Where one turn sends some rows of the set: a few examples, then the rows asked
q_149: [-18  -9 -37  11  24   3 -41  64   8  -2   6 -45  11 -16  12 -12  31]
q_452: [ 16 -22  20 -21 -30 -14   6 -21   5 -18 -24   4 -16  32 -46  -1  -4]
q_342: [ 22  -1  11  -9 -21 -30  23 -19 -10  -7 -26  17   2  26 -43 -23  -5]
q_76: [  1  -9  -6   1  37  -2 -19 -10 -42 -38  32 -10  -7 -19  35  10  46]
q_955: [-12   3 -32  21  34  18   5  48  -1 -10  -7 -11 -28 -51  25  14  27]
q_706: [ -4  -4  10  -5  33  -1 -37  -2 -29 -15  49 -22  33  -1  36 -13  35]
q_472: [  2   7   9  44  44  -3 -28  19  17  25  -2  19  33 -31  16  -8 -19]
q_30: [ -4 -24 -10  39  43 -26 -70  37   1  -4 -10  -9  23  -8  -8 -13  25]
q_552: [ 21 -14  -1 -20 -16 -28  15 -15 -23   8 -32  24  -3  28 -41 -17 -11]
q_314: [-10   1   2   2  33  18  -9  29  10  48  24 -19   9 -35  38  -4 -23]
q_57: [ 27  -8  10 -10 -21 -28  15 -18 -13 -10 -24  15  -4  30 -47 -22  -3]
q_150: [ 18 -16  -1 -18 -21 -29  11 -16 -21   7 -31  22  -2  31 -42 -19  -8]
q_262: [ 13 -17  24 -26 -28 -12   4 -17  12  -4 -17  -2  -3  31 -45  -8 -11]
q_331: [  5  10  11   9  39  13  -6 -19 -29 -13  43   2  13 -24  51  -1  19]
q_318: [  0  -5 -10  -6   0  -3 -44  26  -7  23   4 -68  20  25  -6 -30  43]
q_907: [ -8 -17 -22  11  44  15  -2  31 -16   4  -1 -19 -52 -53  25  28  20]
q_15: [ 13 -12  24 -19 -30  -7  17 -24  11  -7 -21  11 -15  27 -41  -3 -16]
q_7: [  4 -10  20  -6  45  30   4   9 -26  11   2  19 -42 -37   4  45  13]
q_386: [-16 -30 -24  -1  32  -7 -54  49  -7  13  18 -52   0 -12  10  -2  29]
q_94: [ 12  34  12  11   7  28  26  -4   4  48   7 -17   9 -20  31  -8  -5]
q_858: [ 26  -6   9 -12 -24 -33  13 -19 -10  -5 -23   9   1  31 -49 -25  -4]
q_100: [  3 -14 -10  53  47  -9 -21  16  -3 -13 -24  25 -18 -45   4  14  21]
q_616: [ 22 -16   3 -20 -19 -25  17 -15 -20  13 -32  17   0  29 -40 -19 -12]
q_434: [-15  20 -14  14  28  28  -7  44  19  22  14 -16  20 -37  33 -11  -5]
q_151: [ -2   1  37 -18  30  29 -31  18   1  49  31  -6  32  -5  10   5 -13]
q_93: [ -5 -43   5 -23  30   7 -62  38 -27   2   9 -27 -11   7 -24  26  45]
q_841: [ 11  -7 -20  12  13  12  13   5 -30  -7 -24 -25 -56 -23   2  21  54]

q_262 -> q_452
q_342 -> q_858
Where do these go?
q_472 -> q_30
q_94 -> q_318
q_314 -> q_386
q_331 -> q_706
q_149 -> q_955
q_151 -> q_93

Where one turn sends some rows of the set: a few examples, then the rows asked
q_620: [-26   6  31   1  18  -6  32 -15 -49   1  -4  29   4  17  17  35]
q_806: [ 25  28  30  21   9  -7 -11 -13  31  -1   0  29   5 -46   3  -8]
q_818: [-11  -5  29 -10  32  12  12 -27   5   0 -10 -44 -19  -6  44 -33]
q_341: [ 22  30  11   5   4  -5 -39  15  12  21  11  17 -35 -37  12 -32]
q_650: [-18 -18   2 -14  17 -16  21 -51  20 -13 -27 -18 -23 -22  28   0]
q_4: [  7 -19  36  48  22  16 -10 -29 -33   3   2  45  13   6 -11 -16]
q_92: [-34   2  21  18  14  23 -16  -3 -37   7  -2  40  -7  42 -16  -6]
q_209: [-41 -40 -10 -24  27 -57   3 -23  -6   7  45   9  29 -13  16 -13]
q_535: [-18   2  -8 -66  20 -23 -34 -20 -23 -35  27   4 -31 -10 -33   0]
q_687: [-16 -39  -2 -16  23 -67  -4   7 -25   1  45 -10  -1 -18  35  18]
q_825: [ 22  31 -17 -16  -2 -10 -14 -11  -6  29  22  -3  48  26 -20   7]
q_501: [-13 -22  11 -16  28  -7  -6 -42 -42 -25  69  -8 -30  17  -3 -25]
q_546: [ 42 -10  13  -2  16  19 -35 -48 -28 -13 -12  14  47   0  18  17]
q_66: [ 27  15  57 -12  45 -43 -20  10  14 -38  15 -18  26   3   1 -11]
q_639: [-13  22  14 -68  25 -45 -32  18 -12 -32   8  -7  -6  -8 -13  -8]
q_355: [-26 -28   6   4  23 -14   8 -24 -28  -8   7  26  -9 -40  59 -35]
q_926: [-33   1  12  -7  -5  -1   5 -28 -39 -30  -8  59  -3  15   6  13]
q_261: [  5  13  35  28  32 -39 -19  -2  40  -3 -21  17   8 -14   5  18]
q_407: [ 39 -47   6  -3  47 -10 -43 -27 -33  -2  17 -16  27 -12  -3 -38]
q_846: [ 30  16   1   6  13  -2 -24  -1 -13  13  62  25 -10 -30 -19 -44]
q_725: [ 35  25  17  20  29  -4 -10  34   4  -6   5  34   4 -36  11  22]
q_509: [ 49 -11  -8  -1  36  13 -26  -7 -19   2 -15 -12  31  -9  29  34]
q_292: [-29  34  19 -39  -1 -21   3   2 -38 -30  -5  31   7  11  28   9]
q_281: [ 26 -11  -9 -20  13 -23 -12 -16  -6  31  14   0  48   9 -49 -29]
q_762: [ -7  -8 -20 -53   6 -37 -32  16 -42  -2  14  -2 -27 -14 -21  25]
q_350: [-23 -14 -21 -12  20 -53 -16 -19   0  16  50  -8  31  27  11  19]
q_365: [-27 -28  -3  -6  46 -40  -8  10 -14  33  23  29   9 -17  44 -35]
q_166: [  3   1 -17 -41  42   2 -60 -19 -32 -10  15   6 -51   9   2   3]
q_732: [ 26   1  46 -18  24  -6  -4   9 -24 -32  53 -46  19  12 -11   1]
q_226: [ 26  32   1 -26  -1  13 -25 -25 -27 -12 -12   2  35  14  40  26]
q_656: [ 39   9  42 -20  31 -25 -12 -15   0 -42  64  -8   9   1  -8 -28]
q_598: [  5   0  10  -2  10 -15   9  25  -6  32  25 -27  36   3 -48  -5]
q_962: [-30 -14  -3  -4  28 -41  -3 -39  25   3 -16 -23 -10  16  10  31]
q_713: [-34 -29   1 -27  27 -25   2 -12 -27  23   6   0  -2 -20 -37 -57]
q_705: [-12   7  28 -18  29 -10  30 -25  -8   4 -30 -28 -34 -15  10  29]
q_536: [-13 -23 -21  -6  20  11 -34 -42 -32  -7 -15  25 -49 -12 -10   1]
q_409: [  9  20  51  -4  28 -12  -6 -14 -32 -10  69   1 -21  25  16 -29]
q_940: [ -2 -14  15 -16  30 -16 -18 -16 -24  52 -16 -22  12  18 -34 -44]
q_296: [ 27 -42  11  13  30   0 -60 -18 -41   3   4   3  28  20  37  -4]
q_579: [ 31  13  23   3  16  33   3 -47  -8  -3 -11 -21 -16 -32  14 -36]

q_341 -> q_409
q_407 -> q_713
q_806 -> q_656
Where do these go?
q_350 -> q_962
q_509 -> q_598

Where one turn sends some rows of the set: a few examples, then the rows asked
q_380: [-51  38 -24 -41 -48  25  -1  12 -56   3 -23  -9  -7   0  38  -7 -32 -12
  -1  -9  29]
q_892: [  0  38  15  28  -4  22   5  57 -27  -6 -41  44  41  33   0  28 -17  33
 -17  30  19]
q_448: [-24  29 -14 -46 -25  34 -48  18 -59   6 -43  24  44  -4 -18  22  -5  10
 -13  -8  69]
q_49: [-16  22 -13  34 -32  52  26  50 -32 -17 -41  26  53  24  -2  10 -40  29
 -17  39   1]
q_224: [-20  24  26  33  19 -19   4 -40 -49 -22 -17   2  27  14 -11  16  14 -25
  21   8  23]
q_214: [-34 -15  -9  -7 -46  11 -13  -5 -13 -36 -38  21  25 -34 -15  36  -9 -41
  23 -33  31]
q_210: [-31  -3  22  28 -10 -15  15 -50 -58 -27 -26  -7  34  -5 -15   6 -13 -31
  14   1   1]
q_289: [-24  33  10  39  16   7  20 -30 -33 -20   5   0  27  11 -13  -9   7 -24
  25  45  31]
q_505: [-19  36   7 -23 -35  54 -38 -16 -63  29 -29  26  15  15 -28 -33   0  34
  15   2  67]
q_56: [-38  51 -16 -43 -35  23  -3  17 -50  14 -12   3 -11  -3  36  -6 -27 -13
   3   7  46]
q_792: [ -4 -12  57  38 -28  54   0 -13 -40  16 -50  53  -3  40  16   6 -22   1
 -10 -13 -22]
q_119: [-28   6   2  33 -16  14  33 -45 -50 -20 -15 -12  39 -10 -15 -13 -21 -29
  23  37  10]
q_277: [-39  50 -14 -45 -24  17 -13  19 -55   5  -3  13 -16   1  28  11 -23 -15
   3 -16  45]
q_768: [-20  -3  -3  24 -43  32  18  39 -50 -29 -40  36  50  12 -17  29 -53  17
 -27  -1 -17]
q_41: [  4 -16  45  32   0  77 -22 -36 -38  -6 -33  51  -4  52  -5  -4 -12  18
   2  -6   0]
q_55: [ -2  10  38  47  -5  75   0  -2 -36   4 -32  53  -8  66  13  13  -1   3
   0 -11  -7]
q_906: [-45  -7 -41 -18 -63  46  -8  -1  -5 -41 -54   6  13 -17  10  14 -26 -24
  23  -3  33]
q_584: [  0 -15  42  34 -37  81  17 -11 -42  18 -25  61   1  19  -1  -3 -46  -7
  -3  11 -16]
q_180: [-43  -1 -40   7 -57  47   9  -1   0 -36 -43  -5  32 -23   0   5  -8 -33
  32   9  34]
q_834: [  1   8  24  46 -15  99  15   0 -39   7  -8  59  -3  43  -3   2 -25  -5
   7  13   1]
q_442: [-38  -6  25  29 -14 -16  15 -48 -51 -29 -22  -4  29  -5 -15  -4 -12 -29
  10   3  -5]
q_455: [ 10  -9  38  33   2  94 -14 -31 -35  -2 -22  54  -1  47  -9 -12 -17  18
   7  14   9]
q_899: [-29  23 -32 -16 -41  43 -10  10  15 -19 -53  10  11  -7  25   4  -7 -15
  34  36  61]
q_313: [-33  21  -5 -19 -57  63 -29 -25 -64  22 -43   9  23  17 -22 -46 -10  34
  12  -1  48]
q_631: [-23  30 -17   9 -29  29  -5  11  18 -14 -46   5  25  -8  15   6  22 -20
  38  34  62]
q_500: [-16  34   8  38  14  10  23 -36 -40 -16  -5  -4  34   9 -11  -5   4 -24
  30  47  33]
q_816: [  5 -22  38  29 -15  93  -7 -37 -35   2 -28  49   4  33  -7 -20 -32  15
   4  18  -1]
q_961: [-25  33 -19 -41 -34  44 -40  18 -50  16 -55  13  48  -2  -4   3  -4  16
  -8  17  71]
q_989: [-25  27   8 -25 -30  47 -46 -20 -74  14 -26  32  13  20 -38 -14   1  28
  10 -33  57]
q_735: [-39  21 -34 -37 -50  53 -33  13 -54   1 -62  -1  55   2  -5   0 -12  14
 -12   4  53]
q_182: [-51  38 -22 -42 -37  19 -10  13 -63  -6 -14   1 -12   5  29   9 -26 -17
  -2 -31  30]
q_329: [-16  26  -3 -24 -17  11 -32  14   8 -18 -44  36   0  -9  14  34   4 -19
  28   6  70]
q_783: [-35   8   6  34 -15  13  31 -42 -42 -21  -7  -7  34 -10 -16 -21 -21 -28
  18  43   8]
q_450: [-10 -13  31  43 -33  89   8   2 -43 -24 -58  44   9  37   3  24 -41   7
 -11  -7 -18]
q_698: [  1 -30  46  28 -17  77 -16 -40 -40  -3 -41  47   2  38  -5 -13 -28  15
  -1  -3 -11]
q_513: [  4  -2  49  38  -9  74  -4   9 -43 -20 -41  68   3  34  -9  41 -34   2
 -10 -16  -1]
q_388: [ 14  15  54  37  -5  77   2  15 -29   1 -44  69   4  30   4  24 -30  10
  -4  25  15]
q_238: [ -4  12  25  20 -14   4  -3  47 -43 -17 -42  53  39  19 -15  46 -30  24
 -27  -9   0]
q_566: [-17  16  14  -5 -17  -8 -25   6   5 -15 -42  28  14 -21  -1  35  20 -29
  29  -8  58]
q_897: [-37  12  -5 -20 -52  55 -38 -29 -77   7 -39  13  21  19 -33 -25  -7  29
   8 -36  39]
q_775: [-29  21  28  35  18 -20   4 -36 -44 -28 -10   4  20  17 -11   9  15 -23
  16   4  18]
q_359: [-34  -6 -13 -28 -38  13 -32   1 -11 -39 -43  31   2 -19   0  44 -15 -29
  19 -33  44]
q_986: [  0   6  39  42 -31  93  14   8 -28  -4 -62  46  12  33  17   5 -38  13
  -7  30  -3]
q_972: [-39  15 -29 -42 -41  44 -43  12 -66  -8 -52  11  49  -2 -19  18 -12   7
 -16 -23  52]

q_631 -> q_566
q_359 -> q_906
q_380 -> q_56
Where do these go?
q_238 -> q_768
q_698 -> q_816
q_500 -> q_224
q_448 -> q_972
q_313 -> q_505
q_834 -> q_55
q_450 -> q_986
q_289 -> q_775

Where one turn sends some rows of the set: a few examples, then the rows asked
q_480: [ 22   4  54 -44  35 -28  25  -4  29   6  41 -59   3  39]
q_221: [-11 -30  27 -40   5   4  20  45  -5  21  -3  29 -45  19]
q_324: [-35  27 -26 -28   8  14  16 -17  35  31 -13   1  -5  16]
q_528: [ -6 -36  34 -76   2 -17  29  20 -23  11  22 -18  15  35]
q_354: [  4 -30  19 -44 -15   4  10  39  -8  22  -2  22 -44  17]
q_549: [-26  40  -9 -29  22  30  25  -1  45  23 -15  -2   6  -3]
q_91: [ 23  21  16  -8  63 -68  41  10  31  22   8 -10 -19  25]
q_947: [  9  29  40 -31  39 -25  -6 -10  45  35   2  -2  37  21]
q_574: [-19  31 -25 -26  36  38   8 -11  38  23 -10 -11   3   8]
q_406: [ -2 -26  11 -26  -4   2   3  21 -16  25 -10  13 -57   6]
q_54: [ 12  26  39 -14  49 -64  45  29  48  22  13 -21 -13  12]
q_295: [ 36  20   7  15  46 -50  31  -2  53  21   7 -16 -14  19]
q_263: [ 23  13   3 -11  63 -69  38  -2  36  13  27  -6 -11  12]
q_992: [ 40 -49  12 -33  26   2  51  -7  -2 -24  18 -47   8  15]
q_17: [ 40 -42  30 -14  27   5  45  -5   8 -12  13 -50  18 -11]
q_385: [-24  44 -27 -28   6  27  32   4  17  21 -13  -8   9  15]
q_275: [ -8 -50  23 -36 -13   4   6  30   8  28  -2  -2 -43   5]
q_759: [ 16  17  10  -5  51 -70  43   5  49  15  27 -21 -11  11]
q_459: [  2 -29  21 -18 -17  -2   3  33 -21  26  13   2 -48  24]
q_888: [  8  34  43 -32  32 -25   9 -17  54  35   8   7  32  20]
q_684: [ 23   8   3   0  46 -62  61  15  44  21   8 -22 -16  11]
q_966: [ 26  33  -2 -25  43 -63  45   0  49  10   6 -23 -12  21]
q_65: [ -6 -29   6 -50  -3   3  26  47 -19  23   1  -4 -51   2]
q_345: [ 12 -54  18 -30  29   2  48  -1  10  -8  28 -54  22   8]
q_981: [ 20   0  56 -38  37 -21  23  -9  27  16  36 -53  10  51]
q_553: [ 43 -54   7 -27  29  10  54 -10   4  -5  13 -40  -4  -6]
q_22: [ 39 -46  17 -37  41  12  44   2   3 -32   8 -39  -5  17]
q_231: [ 14 -30   0 -45 -13 -11  -6  25 -11  28  15  22 -37  27]
q_787: [ -1   5   4 -73  -7   8 -12  36  34  33   4   4  20  21]
q_62: [-28  42 -23 -15  28  21  27   3  37  18 -25 -17  -6   8]
q_582: [  1 -41  11 -36  10  -7  11  38  -9  43   4  26 -41  11]
q_249: [-23  18 -33 -19  19   9  11  13  33  28 -27   6  12 -16]
q_923: [ -8  50  -5 -41  19  34  15  -6  34  15 -22   2   6  15]
q_503: [  0   6   7 -82   8   2 -18  32  23  38   1   3  27  12]
q_793: [-34  30 -23 -28  35  31  25   3  52  26   3  -3   1   0]
q_481: [ 35 -32  28 -25  29   5  73 -15  -2 -12  15 -48 -16  18]
q_727: [ 39 -47  35 -38  33 -16  63   2  11 -19  -6 -43   2   1]
q_391: [  0 -26  31 -84   7 -14  35  17 -19  24  27 -23  12  40]
q_502: [ 29 -47  15 -35  50  21  57   7   5 -13   4 -52   3  16]
q_556: [ 36  32   8 -12  42 -62  44  25  44  25  12 -11  -4   0]

q_22 -> q_221
q_759 -> q_992
q_249 -> q_295
Where do these go?
q_503 -> q_947
q_502 -> q_582
q_324 -> q_966
q_923 -> q_54
q_888 -> q_480
q_684 -> q_553
q_385 -> q_556

Where one turn sends some rows of the set: a few examples, then the rows asked
q_260: [ 18  -1  22   1 -15 -15 -28 -71  35   5  -3 -37  72 -46 -22 -47   7  28
 -16   8   4  44  -1]
q_925: [  6 -18  83   7  28   3 -34 -75  53   5  41 -40  24 -11 -22   0 -26   5
  73   6  16 -30 -71]
q_615: [-32 -33  12  -8   1 -22   8 -32  54 -26  11 -42  32 -43  12 -25  35  -3
 -33   7  31  -6  21]
q_794: [  6  10  26  -3  -4 -17 -38 -80  40   4  -7 -37  62 -40 -29 -47  -5  29
 -17  12  21  12  21]
q_187: [-27 -32   9  -7   1 -19   8 -29  54 -29  12 -41  34 -48  17 -22  37  -3
 -34   3  25  -3  16]
q_133: [-19 -18  13 -11 -13  -6 -25 -66  25 -10  20 -42  24 -19 -64 -55  -7  22
 -28  40  45  25  11]
q_185: [-37 -10  62  -6  32 -34 -27 -31  44  37  27 -63   1 -24  27  -7  -2   9
 -35  -6  19  -3   8]
q_358: [-23 -40   5 -11  -5 -22  15 -26  48 -30  11 -36  30 -45   7 -23  43  -7
 -33  10  25   9   8]
q_710: [-33 -41   6  -8  -3 -18  12 -26  50 -28  17 -38  25 -41   7 -22  36  -6
 -32  12  30   6  12]
q_73: [-17   4  22  -8  -2 -13 -39 -79  33  -1   7 -41  42 -23 -45 -52 -11  26
 -20  27  42   4  25]
q_351: [-51 -24  56 -10  37 -28 -26 -17  35  30  37 -64 -20 -15  10 -11  -3   1
 -43  10  31   1   1]
q_701: [-21 -36   8  -6  -2 -21  13 -28  52 -27  13 -41  37 -47  16 -23  39  -5
 -35   3  20   8  13]
q_617: [-27 -33  64  12  21  32 -38 -61  46   5  43 -46  14 -15 -54  -4 -24  -2
  63   7  20 -27 -89]
q_518: [-13 -18  69  17  21  27 -44 -68  50  10  32 -43  35 -27 -36  -4 -22   2
  69  -1  12 -34 -84]
q_346: [ -6 -25  66  17  18  22 -42 -63  49   9  33 -39  39 -27 -35   0 -12   4
  70  -6   5 -16 -88]
q_677: [ -2 -26   8 -12 -17  -6 -17 -57  16  -8  24 -37  32 -23 -57 -56   7  16
 -24  35  26  58 -12]
q_633: [ 16 -21  81  11  25   5 -28 -69  50   4  43 -40  30 -17 -15   0 -19   3
  74   4   5 -14 -85]
q_898: [ 17 -22  17  -4 -19  -7 -19 -61  24  -4  11 -37  54 -35 -39 -52  14  18
 -20  19   6  65 -13]
q_662: [-11 -31  60  -7  23 -35 -13 -11  38  36  27 -60  14 -31  37  -5  22   1
 -36 -10  -7  46 -23]
q_471: [ -6 -33  66  15  17  28 -34 -57  45   7  39 -38  32 -22 -41  -1 -12  -1
  67  -2   4  -8 -97]
q_436: [-43 -41  50 -14  23 -26 -15  -9  29  24  46 -64 -25 -11   2 -10   6  -5
 -45  13  26  32 -20]
q_243: [ -2 -33  71   1  25  13 -24 -63  47  -5  57 -44   3  -2 -43  -5 -26  -1
  67  22  29 -22 -78]
q_420: [ 18 -34  77   6  20   7 -23 -63  47   2  50 -43  22 -11 -26  -2 -16   0
  73  11   8   2 -92]
q_659: [  7 -37  70   1  22   9 -20 -58  46  -2  58 -42   8   0 -36  -6 -17  -4
  67  17  20   0 -90]
q_177: [-35 -34  10 -11  -1 -18   9 -31  54 -28  16 -39  29 -40   3 -29  32  -6
 -36  10  34  -2  18]
q_147: [-22 -23  62  15  24  29 -43 -69  51  10  38 -43  25 -20 -45  -5 -24   2
  63   4  21 -32 -80]
q_267: [-25 -45  51 -12  22 -29 -11  -7  26  25  38 -62  -5 -18  17 -10  19  -2
 -42   5   6  56 -34]
q_449: [  0 -22  78   3  29   7 -33 -70  51  -1  49 -43   7  -5 -32  -5 -27   2
  66  13  31 -34 -68]
q_131: [-21 -14  66  -6  30 -40 -26 -26  42  38  21 -63  17 -37  39  -2  12   9
 -31 -11  -4  19  -3]
q_812: [-15 -39  60  11  17  30 -32 -58  46   4  44 -40  21 -18 -49  -3 -17  -5
  63   5  16  -8 -96]

q_420 -> q_633
q_351 -> q_436
Where do these go?
q_812 -> q_471
q_73 -> q_133

